128 stands for zero in the data rows.
Each row below has a hidden score, from 0 to 40, with 20 about the middle. What is it? The score is a weighted sum of the row's numbers plus the product of two more (or one squared), each taken from its middle value.
111 97 117 143 108 82 98 154 175 108 78 150 175 152 115 198 118 129 90 160 168 114 105 80 103 178 94 71 118 175 121 128: 26
124 148 162 147 137 135 146 43 140 121 150 77 82 167 73 193 130 106 72 126 173 93 165 210 190 133 77 137 141 80 85 122: 27
157 88 101 162 146 164 185 183 123 162 63 151 108 99 167 118 128 163 164 113 129 191 87 121 110 152 112 118 144 187 153 172: 16
154 172 184 163 204 86 114 160 131 95 127 130 177 145 168 108 131 115 140 221 111 198 127 128 92 117 180 105 181 132 187 114: 18
132 125 149 111 179 110 112 113 130 134 67 164 134 89 161 164 106 146 158 142 145 106 115 143 157 124 104 120 125 147 159 159: 16
171 142 86 120 53 140 203 135 124 135 146 102 85 113 113 112 142 116 153 94 112 112 179 127 89 171 148 177 21 160 122 147: 30
137 53 119 67 39 162 58 46 113 124 149 159 105 110 91 188 168 109 169 25 170 58 134 57 62 127 166 218 13 108 56 127: 29
128 157 127 130 126 137 149 169 115 132 147 180 156 70 185 10 122 127 142 132 79 185 97 56 166 173 172 81 93 107 100 124: 13
157 178 178 145 109 171 89 131 108 76 118 105 116 216 85 105 94 124 84 159 89 198 154 89 137 190 145 32 141 114 156 87: 5
114 111 120 133 79 198 138 92 81 107 117 206 62 80 128 95 122 143 169 157 100 117 136 67 109 106 156 180 53 77 122 229: 13
115 125 140 75 94 142 92 54 160 144 162 82 131 148 107 210 82 87 53 95 182 89 206 175 170 109 65 126 134 129 56 115: 18
103 103 99 95 104 69 128 123 98 74 169 205 128 151 144 109 201 141 148 164 120 141 41 75 115 79 190 131 199 69 49 153: 26
122 134 129 111 124 99 90 134 116 73 170 144 184 132 168 84 149 135 163 131 113 134 145 108 102 74 171 126 158 71 102 149: 24
168 145 140 81 119 79 175 175 110 195 168 145 94 115 117 104 100 133 138 126 131 111 155 178 186 129 148 121 84 146 118 131: 22
110 179 85 135 114 94 182 154 153 186 185 105 99 53 105 128 120 133 107 106 147 93 115 185 178 103 131 164 64 144 126 116: 21
155 101 133 94 99 146 143 136 138 183 130 179 37 131 128 102 97 106 131 72 82 126 157 118 80 199 189 194 51 197 175 166: 21
198 164 161 147 140 132 87 144 100 86 106 85 149 182 119 105 73 88 56 148 109 147 158 115 104 161 101 100 128 152 139 84: 16
155 137 113 101 98 195 119 98 118 174 125 111 148 110 148 138 85 122 134 95 137 188 129 103 114 157 148 191 136 132 81 137: 22
164 177 139 166 166 85 112 232 123 83 130 106 212 156 157 75 169 192 133 147 94 156 133 111 86 142 112 133 155 129 158 83: 23
169 113 165 98 74 168 124 128 109 197 111 133 61 121 89 104 118 129 186 86 108 91 126 107 83 160 120 122 71 171 159 112: 25
161 124 82 99 138 89 170 135 158 196 157 156 69 85 108 188 117 108 92 161 183 66 113 166 163 107 138 149 120 91 171 76: 15
119 117 155 142 215 219 117 137 126 131 66 114 121 134 110 142 50 162 179 172 150 126 129 145 121 173 76 31 137 122 53 116: 33
80 155 69 99 92 137 86 124 85 28 159 61 142 138 160 121 169 136 108 127 132 78 143 100 58 131 126 134 108 120 147 120: 19
101 117 158 123 115 115 100 79 148 118 183 53 100 140 89 163 83 122 44 99 123 75 177 151 150 113 81 155 136 129 101 106: 14
133 157 161 168 151 56 105 208 113 56 130 131 225 179 202 103 163 120 109 150 72 207 130 78 128 162 147 114 190 111 156 110: 21
139 129 115 76 127 182 150 126 56 107 117 207 133 107 184 74 83 157 143 108 57 116 146 47 85 141 162 154 64 149 137 154: 14
119 147 117 136 153 119 138 169 139 86 179 158 136 117 118 108 177 123 130 131 148 159 39 59 157 126 139 97 142 74 67 110: 16
118 106 102 137 130 200 109 136 74 132 105 143 144 86 163 101 159 155 163 127 94 114 96 76 118 132 130 132 101 126 83 142: 18
149 120 115 145 176 207 140 80 70 166 74 128 166 97 80 141 31 150 151 110 51 96 123 120 177 173 80 107 90 182 155 134: 15
187 128 174 128 140 99 87 179 173 120 132 92 136 168 150 107 131 108 93 191 164 172 128 209 120 128 141 200 150 113 192 70: 19
182 73 132 177 107 82 77 106 217 148 102 73 148 127 139 202 188 99 101 113 97 86 114 151 101 189 76 154 138 135 153 30: 26
112 169 100 124 166 193 155 211 113 80 138 110 182 79 148 54 109 147 138 168 109 155 94 57 191 105 81 76 130 42 177 174: 11
103 128 181 136 118 65 116 115 135 134 100 72 121 160 95 167 121 122 125 138 233 106 136 182 120 173 101 95 168 134 102 128: 20
145 123 146 84 214 216 123 121 105 116 66 148 106 145 109 169 87 148 144 124 94 118 151 36 140 116 78 59 92 131 164 131: 7
174 143 122 108 128 96 94 180 186 118 110 115 151 170 180 96 158 117 71 128 88 129 149 117 121 138 151 208 142 143 188 124: 19
153 90 116 132 187 88 169 200 120 174 65 159 92 98 139 122 107 143 144 132 147 115 90 146 109 147 150 79 136 123 130 105: 17
160 144 148 130 113 152 102 150 146 85 124 152 152 204 125 122 114 109 94 160 81 169 142 84 127 164 133 164 132 147 138 99: 18
134 124 98 168 44 114 56 80 93 107 163 69 111 181 114 143 180 166 146 87 177 52 132 144 101 184 149 136 110 137 128 81: 21
110 142 164 95 104 132 84 78 64 154 127 92 101 135 78 159 155 126 121 102 223 48 146 107 129 198 92 113 119 104 78 111: 15
109 145 136 128 102 136 191 107 207 125 169 83 77 151 39 194 91 88 55 127 169 113 197 152 171 127 149 123 77 121 109 112: 17
139 135 121 134 132 206 107 169 115 150 81 102 82 141 132 141 84 114 103 134 79 114 146 72 69 153 98 78 165 137 99 91: 17
131 119 162 135 147 178 50 150 58 127 66 84 144 156 139 154 127 174 153 132 146 175 133 73 45 183 149 62 132 156 91 62: 16
123 145 104 57 59 176 97 102 89 115 104 97 140 110 86 142 99 151 115 82 172 126 116 92 91 169 128 123 84 125 105 118: 13
120 140 173 111 158 135 114 92 176 157 160 95 79 192 62 193 87 71 57 139 120 148 211 135 145 146 47 88 128 144 97 77: 13
122 112 116 108 59 78 79 149 144 69 160 148 138 154 168 78 193 158 65 103 192 135 157 66 156 107 154 168 170 98 119 163: 20
132 163 138 79 142 161 116 62 158 130 181 64 92 140 69 136 94 100 76 139 131 79 217 207 181 109 85 121 117 130 120 118: 10
113 166 107 71 63 104 77 111 83 76 143 75 139 164 148 174 196 140 129 91 128 70 120 117 112 163 146 160 172 133 85 163: 22
107 114 183 146 141 75 194 88 167 130 91 96 135 102 149 122 159 125 156 124 146 142 112 177 157 86 116 136 128 157 138 145: 22
98 152 114 108 152 77 81 110 117 64 164 132 178 135 177 102 203 134 97 129 135 129 119 166 110 94 149 179 179 104 97 165: 19
151 120 130 54 98 78 156 161 115 181 179 125 84 114 81 85 173 134 126 75 210 83 105 182 175 116 153 154 86 148 149 129: 23
108 158 79 135 170 124 140 152 144 150 175 73 120 109 118 195 119 111 101 139 157 158 144 162 198 102 125 115 149 129 86 89: 17
140 141 96 143 156 135 164 156 107 141 163 113 103 144 99 148 140 81 113 115 104 157 142 160 155 121 121 46 104 115 107 93: 18
150 153 122 124 141 208 153 177 117 166 173 132 97 129 131 52 200 140 169 100 139 206 81 121 181 137 179 128 117 96 77 177: 15
131 68 115 165 159 84 102 169 173 41 94 136 213 149 164 105 125 77 86 164 37 199 125 101 126 165 163 79 193 103 199 112: 18
125 140 168 129 148 125 104 101 156 141 166 52 65 118 81 179 7 106 72 140 108 104 202 209 196 115 92 106 100 119 127 109: 15
164 100 96 126 115 144 132 124 66 148 100 127 91 118 135 133 104 120 153 175 118 115 126 152 77 184 65 88 127 163 169 195: 38
92 128 113 118 125 100 39 185 192 177 111 91 176 149 164 173 117 150 131 143 158 152 95 170 101 146 102 86 180 177 128 147: 25
88 133 141 123 184 71 75 36 143 150 153 107 63 159 54 153 115 108 56 122 148 162 225 214 167 79 106 190 123 157 164 110: 4
131 85 162 132 160 139 166 112 142 121 58 198 167 89 130 95 95 130 187 122 102 113 62 125 124 178 126 116 118 162 214 143: 17
177 111 70 133 118 156 94 85 78 82 127 84 136 142 103 161 140 119 119 144 122 127 98 115 56 199 88 127 137 74 140 73: 9
140 98 143 200 146 64 119 160 132 76 100 139 172 182 151 127 115 124 116 164 137 187 109 157 116 185 132 116 228 114 157 98: 20
138 100 144 91 94 134 107 17 145 135 106 164 104 93 118 156 91 147 155 73 77 25 185 78 81 138 106 149 65 100 60 204: 21
171 145 74 126 147 132 226 140 148 237 155 98 75 88 138 147 97 99 114 88 146 100 136 174 180 96 167 161 95 144 112 98: 23
104 151 69 110 130 168 164 140 65 152 153 88 105 140 81 125 98 118 138 148 193 100 109 125 149 146 104 135 130 166 76 104: 17
125 142 111 81 160 118 201 168 113 188 154 89 100 80 144 157 120 99 109 77 227 114 117 216 207 109 147 166 115 88 150 102: 17
140 120 164 105 90 191 159 102 85 88 127 197 110 65 129 69 138 127 214 63 78 104 76 53 108 130 173 160 47 141 144 195: 18
133 179 100 68 128 94 251 136 131 185 145 95 101 58 94 111 142 126 58 92 132 119 121 195 202 82 117 122 88 118 133 150: 8
127 154 109 164 160 133 163 134 101 124 212 59 112 106 96 203 105 124 101 190 135 78 149 130 158 117 130 67 150 78 81 78: 23
132 107 126 158 152 106 191 107 119 218 146 121 116 96 154 117 135 80 100 66 135 144 193 186 185 106 66 146 83 77 144 90: 23
138 139 122 134 133 105 170 108 134 206 155 132 66 120 67 157 104 103 92 136 133 202 144 128 177 118 146 55 168 158 116 70: 7
106 159 91 71 147 163 138 127 117 153 114 145 53 106 95 161 109 127 121 163 118 116 122 143 109 123 101 74 119 109 109 180: 9
165 141 104 112 81 146 197 135 100 172 93 164 69 131 150 82 111 132 141 141 119 122 122 129 86 157 148 185 44 157 133 110: 19
166 166 135 121 53 137 127 98 172 148 123 155 48 141 85 127 99 121 154 132 46 139 165 116 85 150 137 158 51 180 149 113: 23
79 77 38 90 90 80 83 187 123 93 156 138 174 180 156 64 203 148 101 164 116 110 121 132 127 117 209 161 193 109 119 209: 26
156 163 129 81 95 129 148 105 161 183 138 84 105 180 64 193 92 96 72 97 114 117 195 173 165 147 74 150 121 98 120 49: 27
121 142 107 94 166 203 126 96 117 149 123 68 133 69 74 196 125 99 152 100 210 138 127 74 99 77 63 108 147 107 83 134: 20
152 130 116 178 144 92 99 160 99 137 48 170 141 110 180 97 160 134 175 163 106 166 111 143 78 143 136 100 140 144 199 128: 14
119 80 181 96 170 115 131 100 152 154 145 162 127 68 157 175 167 163 164 125 164 76 43 141 87 118 83 143 143 124 171 149: 20
158 121 128 101 143 98 191 141 72 190 126 149 93 93 123 134 173 110 109 166 174 136 148 155 183 95 158 123 98 129 140 137: 28
90 187 134 92 155 145 123 141 153 147 179 132 132 172 161 159 97 141 64 141 217 134 91 131 183 65 95 121 172 121 108 97: 20
115 162 110 125 171 180 124 130 166 109 120 91 117 117 60 143 89 145 138 133 116 96 109 85 156 94 111 13 112 89 95 125: 18
192 118 161 151 119 149 171 141 130 213 114 135 45 79 92 113 109 120 136 121 101 77 152 156 77 149 187 143 60 166 128 62: 23
157 115 141 192 177 116 154 114 140 165 56 185 145 112 104 84 144 137 203 138 88 141 86 141 165 175 124 104 112 103 190 151: 20
141 157 110 141 116 169 173 150 135 114 183 153 172 55 180 32 163 150 159 139 194 187 77 59 174 162 143 93 127 95 119 101: 17
116 132 126 116 145 93 175 137 164 217 158 125 62 51 125 112 134 109 123 141 194 130 157 172 153 121 78 114 101 120 158 87: 22
157 156 126 149 104 77 95 107 95 88 167 177 145 137 189 122 146 165 127 122 99 120 130 144 159 73 192 106 192 122 65 179: 26
183 132 142 95 114 118 110 84 128 193 148 101 163 177 96 196 70 89 84 108 140 113 196 194 180 129 87 112 125 128 36 70: 25
116 132 153 134 117 69 114 125 148 106 126 111 207 145 147 86 170 140 91 138 111 186 128 101 73 146 181 152 192 142 141 113: 18
139 149 146 79 158 112 110 90 146 200 154 88 38 139 96 164 109 100 72 96 113 102 201 197 158 115 104 129 107 112 180 23: 7
146 90 128 169 165 130 186 135 100 201 46 188 152 57 110 68 120 108 199 152 131 100 77 94 134 110 116 98 166 95 184 134: 20
131 102 96 140 24 87 95 112 139 117 117 128 140 143 196 129 231 130 151 98 120 97 123 129 75 137 159 180 141 144 89 170: 31
134 131 108 115 145 131 98 79 168 127 185 31 138 166 29 219 155 129 52 102 174 159 164 175 181 110 104 125 135 150 74 129: 11
130 111 180 137 163 131 140 174 88 169 68 161 76 117 142 116 138 162 191 118 84 114 84 133 84 161 114 141 137 145 180 161: 20
161 146 189 92 129 109 89 52 160 138 158 72 107 168 112 224 98 51 64 81 125 20 215 205 192 139 116 127 90 109 138 65: 19
195 72 121 34 111 227 90 11 133 101 115 163 39 145 91 124 58 137 140 28 77 82 191 84 82 115 42 196 46 170 113 115: 8
142 196 124 108 128 152 180 144 137 225 180 131 109 63 128 122 83 84 111 113 204 77 97 175 155 129 118 86 135 143 99 107: 23
121 87 77 125 144 87 93 132 155 85 169 155 137 136 196 160 210 168 130 154 149 208 61 114 141 88 143 137 213 114 113 128: 13
130 115 89 70 21 120 93 74 146 124 137 87 65 180 152 161 166 132 102 153 121 148 136 101 67 171 101 156 89 104 58 129: 14
156 93 103 98 131 182 132 88 93 107 135 215 115 77 118 110 119 168 195 97 89 163 155 66 123 85 136 163 57 137 110 150: 13
47 113 89 137 128 81 109 173 99 118 159 164 166 130 221 96 167 157 113 98 125 134 140 159 181 77 170 176 193 55 88 150: 33
144 114 118 124 127 122 134 87 160 115 158 81 106 167 80 184 41 103 31 84 156 116 208 156 155 81 125 173 86 133 169 75: 12
97 110 100 163 136 133 143 126 166 161 78 70 125 78 158 148 150 145 208 176 200 152 85 172 139 90 145 128 91 96 102 175: 27
90 130 128 116 150 107 99 67 132 169 155 115 93 125 63 180 72 86 69 97 150 119 194 171 200 122 79 131 100 146 73 32: 16
125 114 100 170 132 139 123 125 138 105 98 156 150 135 158 101 123 143 79 187 81 204 128 86 109 139 191 91 183 147 174 156: 8
159 143 176 172 127 74 101 157 125 104 143 105 135 149 173 53 145 96 150 141 112 160 133 141 90 135 190 161 154 119 157 63: 23
168 69 162 179 142 113 160 137 82 125 78 164 154 120 134 146 85 141 172 158 131 151 84 107 94 157 147 131 115 139 192 150: 23
223 102 136 53 70 137 106 51 107 115 98 151 100 117 130 163 106 145 160 109 31 92 172 88 107 149 75 193 14 161 94 157: 17
78 148 163 91 96 127 87 43 76 122 142 51 68 186 71 205 92 78 93 128 122 65 191 209 160 93 57 140 116 127 82 99: 26
158 100 160 158 195 78 160 161 80 160 63 162 125 119 151 89 158 169 196 135 144 142 106 149 149 126 114 130 128 148 161 196: 17
136 129 119 149 147 94 91 191 148 146 85 155 114 139 154 119 137 133 174 143 189 158 80 130 68 150 159 149 135 153 175 111: 20
137 135 112 143 129 112 72 102 133 168 162 73 118 192 60 166 101 119 110 110 147 113 117 158 106 145 89 150 163 127 124 96: 20
104 192 156 151 165 142 225 151 165 167 178 104 110 141 139 164 98 107 107 127 125 156 138 102 164 165 114 34 148 110 98 85: 18
140 124 139 188 133 124 104 110 185 122 89 108 115 188 114 154 116 94 85 161 178 89 110 155 88 173 166 83 184 192 129 119: 20
142 120 168 208 150 187 52 88 124 67 84 114 119 177 90 145 135 136 140 196 162 128 118 50 98 216 88 35 129 161 155 124: 18
152 178 93 118 129 100 230 181 146 166 143 114 57 122 100 115 138 88 152 101 159 164 123 172 182 66 98 150 127 133 151 106: 19
146 88 110 150 144 94 120 174 172 134 115 130 137 106 138 74 135 89 168 123 69 118 51 162 88 132 155 143 134 152 149 140: 25
89 172 168 160 107 92 118 202 144 42 105 167 213 179 160 105 153 127 112 190 84 202 103 158 92 152 153 154 166 158 181 152: 37
150 136 90 89 38 139 147 126 130 145 122 141 121 140 67 118 142 118 161 128 62 123 130 76 52 175 137 181 55 194 159 91: 22
145 143 135 164 110 81 118 171 166 121 123 182 108 198 144 139 135 103 78 146 73 154 112 150 111 161 190 187 119 148 194 68: 27
83 116 123 177 150 130 174 154 192 164 32 209 150 113 167 87 112 149 195 168 112 141 67 126 96 97 161 108 95 164 191 147: 34
145 107 140 158 122 153 87 142 130 76 65 91 120 184 151 154 85 126 148 121 119 93 118 58 90 176 139 119 151 117 168 160: 20
84 155 127 144 105 81 56 91 172 106 83 82 94 182 126 189 149 148 113 112 156 131 123 198 137 141 83 111 175 155 148 127: 38
161 94 116 109 101 216 78 79 99 108 114 161 43 130 80 187 78 133 155 104 80 66 175 87 126 129 109 147 26 194 98 164: 15
161 138 130 96 44 113 92 111 80 63 157 97 149 118 104 141 191 145 131 115 135 125 170 105 59 141 125 177 103 129 44 170: 24
143 115 148 185 120 93 159 152 63 145 76 190 154 114 155 106 103 113 184 135 130 152 81 143 103 133 192 121 151 157 199 146: 22
163 102 162 135 194 129 164 141 120 120 98 146 144 73 104 149 118 153 148 128 129 83 115 154 137 147 115 110 155 106 182 139: 15
112 119 114 112 116 92 179 138 151 195 108 124 71 95 119 149 150 179 163 106 158 40 98 155 121 106 107 108 135 108 121 133: 25
108 137 113 191 138 139 135 118 159 127 88 154 183 172 122 210 176 141 157 97 175 129 101 109 106 156 123 78 141 118 174 157: 21
141 70 138 74 50 133 79 61 145 116 117 183 120 121 110 173 102 154 143 59 49 7 160 107 104 139 148 205 67 168 62 192: 34
106 81 93 124 120 43 104 162 137 41 175 119 171 128 174 70 184 138 129 106 112 99 117 132 85 96 134 201 165 111 149 176: 28
122 201 127 133 167 112 93 103 159 151 78 82 153 186 102 141 173 156 131 150 106 94 149 92 100 156 122 58 136 140 120 121: 17
114 153 112 126 149 171 88 103 171 98 100 146 99 170 115 160 75 112 131 155 105 65 141 69 96 198 118 85 127 124 150 49: 19
145 121 128 175 163 92 107 172 171 60 105 161 209 164 181 102 154 90 125 192 108 173 107 153 77 163 179 141 205 190 190 126: 23
148 117 104 83 86 197 100 121 95 148 148 80 84 134 124 186 142 129 128 129 145 110 97 98 152 145 124 73 138 92 61 76: 16
109 112 160 145 131 138 135 47 127 159 160 80 123 163 71 173 76 82 55 130 87 74 156 186 177 93 88 123 114 121 98 88: 19
75 140 105 144 96 76 75 159 120 105 162 128 195 162 168 77 187 146 129 163 149 143 67 90 112 82 118 172 204 73 138 181: 22
98 110 170 134 130 47 114 146 122 25 158 179 192 138 183 66 216 192 141 104 142 155 132 145 98 138 175 155 179 112 125 176: 21
103 154 125 130 144 187 141 117 97 132 172 118 156 126 117 169 88 149 112 112 150 178 131 116 165 125 156 66 140 98 153 143: 11
169 67 144 49 78 144 120 27 158 84 131 164 81 129 94 142 122 109 153 61 155 69 189 112 105 107 78 168 43 162 32 172: 20
138 155 132 91 110 206 153 121 84 80 151 162 81 71 145 101 129 196 156 144 98 129 124 82 119 106 126 159 90 110 85 195: 19
76 94 136 102 137 124 78 83 110 139 179 86 85 178 93 187 127 59 40 121 130 167 217 179 183 107 117 111 110 151 118 86: 17
93 74 80 138 116 61 113 146 126 83 144 183 169 148 162 86 157 129 150 133 107 78 91 158 74 102 176 143 212 53 121 132: 32
115 82 153 74 94 143 81 51 137 102 121 180 86 122 80 152 117 171 165 41 105 64 178 115 88 114 77 218 85 174 69 156: 37
124 125 132 155 156 183 118 98 130 113 55 146 136 98 71 154 70 140 176 137 109 183 132 85 137 106 17 75 80 144 91 157: 17
131 102 101 159 196 224 141 114 168 150 127 147 145 117 126 160 74 116 107 153 97 127 112 129 114 148 107 76 109 104 107 78: 17
122 87 173 73 126 145 179 144 205 158 172 149 53 63 91 152 144 77 143 127 112 105 135 191 149 85 113 174 92 115 138 114: 21
94 135 127 136 156 174 205 187 105 122 167 177 146 78 107 39 94 143 171 118 116 157 68 99 154 71 161 20 103 49 132 148: 16
161 168 121 157 137 88 212 193 154 206 158 119 91 90 55 160 95 95 151 136 151 99 80 204 166 104 95 94 98 179 154 151: 27
135 139 43 65 96 130 94 102 106 141 152 106 100 145 122 174 135 114 153 119 139 146 97 78 107 104 95 116 89 123 109 141: 19
70 118 165 127 176 163 178 161 121 158 80 140 154 69 103 88 132 170 169 137 111 139 53 123 165 132 127 85 138 117 164 113: 29
116 137 63 84 61 145 104 105 152 76 159 105 137 172 143 120 152 135 159 84 157 107 128 79 100 100 112 161 129 131 121 161: 22
157 94 121 105 135 153 163 187 108 135 56 139 111 107 99 78 133 146 211 100 69 136 68 86 71 179 89 128 133 148 180 149: 16
139 154 141 125 140 125 130 77 141 150 171 30 97 131 119 192 71 106 70 112 133 83 231 165 175 86 136 144 142 80 123 34: 19
172 85 173 200 184 132 121 133 115 149 77 134 119 113 120 129 137 132 128 136 101 125 106 103 107 127 109 109 134 104 228 151: 25
127 213 201 214 169 135 136 178 113 45 142 153 233 173 173 105 141 139 107 255 109 221 98 122 140 144 155 104 176 121 202 120: 20
146 139 139 105 139 140 98 90 199 173 170 57 121 152 114 157 79 115 42 114 69 104 231 157 204 70 44 148 117 204 93 94: 19
151 168 116 146 109 122 99 176 117 173 114 134 170 164 117 108 136 107 108 102 152 122 118 143 93 179 167 127 123 124 130 138: 24
85 166 112 94 167 136 130 106 187 142 172 72 118 146 123 155 109 141 109 128 185 95 133 157 151 97 95 140 133 77 126 117: 24
110 167 162 85 97 128 126 108 178 132 179 44 55 152 68 163 65 69 64 164 139 81 139 181 205 73 66 154 99 110 100 83: 25
29 80 144 136 112 78 87 120 183 65 156 122 191 133 174 116 184 164 141 144 147 158 111 108 107 127 138 124 195 123 92 179: 22
161 167 128 165 104 101 93 170 119 65 117 130 218 224 151 112 164 91 127 182 78 212 95 88 88 138 154 133 192 129 159 128: 23
197 135 157 117 120 101 81 130 112 104 103 145 170 167 145 75 92 136 115 155 74 150 177 124 104 186 152 133 156 138 162 121: 15
99 70 108 178 104 91 91 124 157 161 105 75 132 153 126 155 129 147 77 117 109 129 122 139 98 135 122 131 134 139 117 204: 25
126 157 151 92 138 95 191 133 147 186 180 89 149 78 140 104 149 94 136 153 113 148 125 195 169 130 192 157 118 119 104 115: 24
133 184 103 101 130 136 217 134 173 192 199 127 105 39 140 105 110 87 114 88 181 101 96 170 210 90 136 103 94 120 159 119: 18
148 129 97 96 120 170 141 162 106 129 127 167 138 84 169 105 54 127 171 127 98 101 120 71 142 78 144 103 135 133 100 159: 25
117 83 134 99 104 203 71 54 137 107 162 135 91 130 125 119 155 121 161 86 98 109 159 97 95 130 70 189 95 151 58 135: 17
109 149 112 94 56 129 84 119 125 87 157 98 124 134 123 104 145 120 123 147 175 116 153 127 105 145 174 189 167 143 56 148: 23
193 112 141 174 126 84 119 153 156 147 44 136 151 109 171 119 117 160 139 141 94 128 117 116 55 152 112 190 130 130 196 98: 22
64 162 101 153 154 141 129 133 149 191 185 114 60 131 89 158 67 149 53 125 143 72 170 136 155 78 167 116 164 127 74 100: 23
94 113 138 167 152 50 164 112 115 110 165 146 179 167 192 91 182 128 105 138 86 152 131 128 99 119 129 164 216 105 92 194: 23
115 133 104 99 124 99 181 154 178 194 148 134 90 79 116 100 135 99 133 115 195 117 123 155 150 108 112 98 122 114 96 94: 20
126 128 129 172 123 109 69 186 167 114 95 159 170 245 128 78 105 152 91 135 36 146 137 131 133 161 171 127 197 121 185 100: 37
139 156 162 104 134 170 132 95 123 175 195 144 130 150 86 156 77 94 31 80 158 86 187 149 189 85 126 115 148 82 161 88: 14
114 84 164 165 107 75 147 155 101 126 158 120 195 127 153 116 169 202 125 121 128 150 125 103 116 89 186 136 191 93 135 133: 27
87 100 161 119 130 118 125 140 105 107 166 150 167 139 219 92 217 163 121 86 200 123 77 109 163 74 130 156 172 99 102 170: 22
64 85 115 158 89 115 158 120 96 89 172 133 168 123 204 60 185 156 105 137 98 145 134 137 122 57 150 154 132 74 118 181: 22
142 145 144 106 143 184 203 217 78 125 155 128 173 63 115 69 143 152 152 203 164 207 91 95 110 118 124 83 144 69 124 129: 21
147 76 171 94 70 183 121 47 97 137 112 138 70 126 61 141 112 59 134 70 92 64 164 105 106 122 84 189 79 143 98 151: 20
125 107 149 162 132 91 177 140 120 154 58 169 112 109 105 129 137 163 157 155 102 158 95 124 61 164 121 143 94 177 173 176: 16
190 158 139 192 175 105 163 166 201 134 30 191 157 133 118 87 104 107 190 135 133 164 82 93 102 103 145 123 141 121 174 128: 34
143 84 103 60 30 161 77 31 134 90 115 160 83 147 85 167 140 184 208 101 72 55 194 78 102 138 47 206 51 131 70 182: 29
154 72 122 188 145 78 123 121 141 142 44 130 170 97 129 181 150 123 121 145 136 119 90 138 85 153 152 115 139 177 140 75: 20
146 81 151 143 143 115 110 107 152 84 161 132 166 122 138 105 151 178 101 82 142 104 139 161 134 107 169 134 175 91 96 192: 19
127 88 146 179 149 95 157 148 150 149 50 173 143 79 98 116 134 167 194 96 99 96 67 136 114 188 122 132 135 166 167 198: 26
135 153 130 157 136 130 178 102 138 94 170 72 113 186 87 136 121 79 72 127 151 132 123 117 187 100 91 107 155 102 85 118: 14
107 157 147 153 153 132 142 92 88 150 141 136 130 104 87 188 74 71 66 110 163 95 195 159 169 130 92 110 126 123 131 72: 12
